Some points, each followed by its number:
[  7  32  31 -15 -43   7   8  50  33 -44  20   7 -51 -32 -41   8] 0
[ -8  29  45 -38 -17 -11  -3  38   7 -23  43  39  60 -32 -32  29] 1
[ 15  18 -18  29  36  16  23 -40  10   0  -1   4   4  17   9 -50] 2
[-43  12  40  26 -52  45  11  29  21   3  22 -37 -39  11  26 -32] 3
[-31 -35 -24 -21  24 -42 -61  41 -37 -21 -12  24  33 -41  18  32] 4
[-20  15   2  29  36  19  -6  32  24  -9 -18 -17 -28  29  12 -35] 5
[ 56 -64 -45  46  15  -8  58 -43  39  32  25 -43  51  26  20  -9] 6
[-34  35 -24  -9 -31   1  -9  15 -34 -15  20 -25   4 -18 -55  37] 7
[-14  18 -18 -38 -17  39  20  -8 -40 -29  17  12   2   8 -46  26] 8
[ 27  47 -33  38 -28  19  -6 -34  -2  32  11 -49 -48  -9 -32 -47] 9
[ -2   3 -27 -23  -5  10   3 -23 -54 -35  31 -25  19  -3 -46  40] 10
[-25  50  -7  49  21   7   8   9 -19 -29  11  -8 -33  11  32   0] 11
[-34  12 -10  -6   1  21 -35 -46 -48 -23  54  15  13  14 -43  37] 12
[ 30  29 -42  55  27 -37  32  41  30  35  49 -37  33   5  52 -38] 13
[-40   0  11 -26  41  50   3  41   7 -26  -7 -46 -25   0  26  14] 14
[  7  32  37 -29 -49  13  -6  29   1 -15   8 -17 -28  17 -49  14] 15
[ 53 -32 -24  49   4  19  23 -32 -14  46  11  47  10  37  35 -29] 16
[-28 -14 -13  -6 -34  13 -12  41 -54 -41  37 -22 -39  -9 -49  23] 17
[-31   3  13  52  33  13  26  32  30   3 -27 -25 -25   0 -17  14] 18
[-14   3 -33 -35 -25 -11 -44  18 -51 -23  43 -34  25 -18 -20  46] 19
[ 50   9 -33  40  47 -19  49 -49  42  26 -21  21   2  37  23 -47] 20
[-40  47  -4 -23  15  36 -12  27 -40 -29  20  12  16 -15 -58  23] 21
[ 12   9 -16  40  44  16  35 -46  10   0  -1 -28 -22  32   3 -53] 22
[  1  -9 -45 -18 -34   1  -6 -34 -48  11  40  33  36 -24  29  14] 23
[-11  15  43  -6 -37  19 -21  29   1 -26  14  36  -7   8 -52   3] 24
[-20  -6  11 -55  41 -25 -29  35 -31  -6 -47 -31  22  23   9   3] 25
[ 59 -55 -36  46   1 -28  35 -46  10  23  14 -34  57  23  38 -35] 26
[-25  12  19 -21  18 -60  -3  50   1 -35 -47 -37 -45  14   0  32] 27
[-28  23  45 -38  -2 -16  20  24  24 -23  17  -8 -42  14 -49  26] 28
[ 15 -32 -10 -12   7 -13  14 -58 -34 -15 -12  39  22 -18  20  49] 29
[-25  32  48 -29  56 -57  26  24  33 -32  -4  36 -57  11 -14  37] 30
New points follow, each followed by the numbers of its two nearest points above by angle, nearest first.
[ 62  26  19 -41  50 -51 -61  47  18 -26 -47  39  13  23  -9   3] 25 30
[-28 -43  40 -32  30 -40 -61  35  45 -29 -39   7  39 -50  29  29] 4 25
[ 24   0  48   8 -54  27  20  -5  33   0  -7 -20  13  43  38 -50] 3 26
[ -2 -32 -18 -35 -14 -34 -44  -8 -45   9 -50   4  16 -41  41  35] 4 29
[ -2  12  40  49  21  30   3  38  21 -21 -47  -5  13  17 -14   5] 18 5
[-31 -49  19 -35  41 -54 -50  35 -34 -12 -53  30  48 -47  -6  43] 4 25
[-17  -6 -21 -32 -11 -31 -15 -58 -19  -9 -41 -28  -7 -15  23  23] 29 25
[-20 -26 -21 -41  30 -63 -53  29 -14  -3 -47  12  22 -21  26  20] 4 25
[-23 -32 -30 -18 -14  19   0 -49 -43 -32  31 -46 -13   5 -49  32] 10 12
[-14  35 -18  29  21  42   3  24  13  -6 -21 -51 -39  -6 -46  -6] 18 5
[-20  20  34 -44  53 -28  49  50  30 -18 -50  47  51  -9  18  35] 30 1
[-49 -23 -16 -29  27  33 -55 -29 -14  61 -36 -51  22 -12  26 -29] 25 14
[-23   6 -33 -35 -11  19 -35  -5 -11 -38 -24  24  25  -9  35   3] 4 23
[-20 -49 -16 -41  18 -16 -58  44   1  14 -21   7  13 -41 -17  14] 4 25
[ 33  18 -42  46 -54  27 -29 -58  16 -21  -1 -31 -13   5  18 -44] 9 2
[-46 -61  13 -29  21 -22 -61  44 -34 -18  -1  21  39 -32  23  37] 4 25
[-34  18  34 -29  15 -60   6  29   1 -23 -39 -54 -19   2 -29  29] 27 28
[-40  -9 -13  -9  24  27 -38   6 -16  11 -41  47 -36  14  35 -18] 5 4
[ 21  38 -18  38 -11  30  14 -37 -34  64  14  47 -10   5   3 -50] 16 2
[ -2  38 -30  55  12  30 -21 -52 -22  46   2 -54 -25  29 -35 -50] 9 22
[ -5  15  43 -29 -54  10 -21  53  16 -26  37  12 -30 -32 -17  23] 0 24
[ -5  29  48  11 -57  30  17 -23  13  20  20 -31   7   0  23 -47] 3 9
[ -8   9  43  23 -52  50  20   9  24  -9  11  39 -22   0  26 -44] 3 24
[  1 -11 -16 -21 -17  13 -18 -23 -34  -6 -36  10  -7 -18  35  23] 29 23
[ 59  18 -50  43  -2   1  23   9  47  35  54 -14  19  32  35 -35] 13 6
[-34 -32  11  -3 -34  21 -26 -23 -57 -32  40  18   7   5 -38  20] 12 17
[-11  15 -30   0   4  21 -15 -34 -45 -32  43  27  -4  11 -58  20] 12 10
[-25  18  37 -26 -54  27  23  56 -16  29  25  33 -36  14  12 -35] 3 24
[  4 -43 -27 -23 -11  24 -23 -34 -40 -35 -39  -5  13 -24 -55  37] 10 8
[-46   9  28  14  47 -57  -3  15   7 -23 -47 -17 -28  11  29  17] 27 30
[  7 -64  13 -32  44 -42 -61 -11  30  26 -56  44  39 -24  23  17] 4 25
[-14 -55  57 -41  21 -16  40  24  18  -9 -21  30 -36   8  -3   5] 30 28
[-23   0  28 -23  33 -19  -6  41  24   3 -27 -20 -42   5   0  32] 27 30
[ 41  23 -45  43 -14  33 -15  -8 -45  46 -12  56  13  11  18 -44] 16 2
[ -5 -32 -42 -38  -5 -45 -47   9 -31 -15 -24  18  -1   5  47  29] 4 25
[ 50  41  25   0  39  36  49 -37   7   6  40  10  25  34  18 -35] 2 22
[-25  15  37  -9 -46  27  -3  35  13   6   5  39 -36  -3 -46 -12] 24 0
[ -8  26  45   8 -40  48   0  47  13 -12   8  12 -28 -38   6  55] 0 24
[-40  35  45 -41 -28 -31   8  29  10 -15  -9  36 -45  11 -32  17] 28 30
[  7  12   5  -6 -60  39  38  38  21 -18  22   7 -36   2 -23 -32] 0 3
[-23  15  45 -47  15 -42  26  32  16 -12 -30  47 -30  23  -3  20] 30 28
[-28  18  45 -18   7  45  -3  44   4  -9 -33  -5 -25 -12   0   8] 14 0
